Where one turn sends some rows of the set: a few examples, then the rows asked:
q857: [  0  -7  15  -1   0   2 -19 -33  -2   1  12 -10   8  14 -21 -20  24 -11
 -39  21  -9  19  10]
q548: [-48 -16   5   1 -11  15  -3  13  -5  -2  -7  -9 -23  29 -18   2   2   6
  -4 -22   9   2   3]
q699: [-12 -13  15  21  13  13  -7 -18  -7  21 -12  30  11  26 -22  -8 -13 -13
 -20  -7  10 -13  -2]
q862: [-34 -40   3   9  -6  37   9  -4   4   0  16   2   1  -5 -16   3  18 -27
  -8   8 -19  -5  -8]
q809: [  4  17   2 -15   0 -10 -10  28   5 -11  18  -5 -38  -5 -28   1  15  12
   7   2   3  24   0]
q637: [  8   2  -2 -18   7  -3  -3   8  -7  19 -14  -6 -15   8 -21 -26  46 -14
   4   4  39  -2  -2]
q541: [-15  14  -5   8  -5   8  -6   4 -23 -32   2  22  -5   7  10   3  -4 -16
 -27  33  20  17  14]
q751: [ -2 -27  12   7 -18  18 -15  25 -15 -21  19  18 -23   5 -19   7  -3  16
 -19   8 -21  -9   0]
q829: [ 19  13   6   7   6  17 -12  10   1  -4   3  14  24  -3 -24  -5  49 -39
  -2  12  16  -1   1]
q273: [  6   4  -6  -7   8  14  -2  16  13 -11  32  11 -18 -31 -17  12  24 -21
   4  20 -11  22  -3]
q645: [ -1 -20  -1  18 -13  17  12  -9 -29  11   0  35   0   4 -15 -13 -24 -25
  -7   4  13 -15  -6]
q852: [-27  14  -4 -10  22  10  -3   8  21   2   7 -15 -18  -6 -26   1  31 -21
   9   1   6  32   1]
q33: [ 33  21   4 -20  -8  -5  -1  23  -4   0   7  21 -10  11  -2  11  21 -13
  -2  14  26 -13  -9]
q678: [ -4 -18  21  23  -9  -6  10   1 -18   8  -6  22   8  16 -33 -29 -13   7
  -8   1   9 -18 -16]
q341: [-21 -11   0  -1 -27 -26  23 -11  -1   0  15   2   2  -6   4 -13  21  15
 -10   5  29  10  -4]

q645 turns into q699
q857 turns into q341
q548 turns into q751
Now find these:
q637 turns into q33
q852 turns into q809

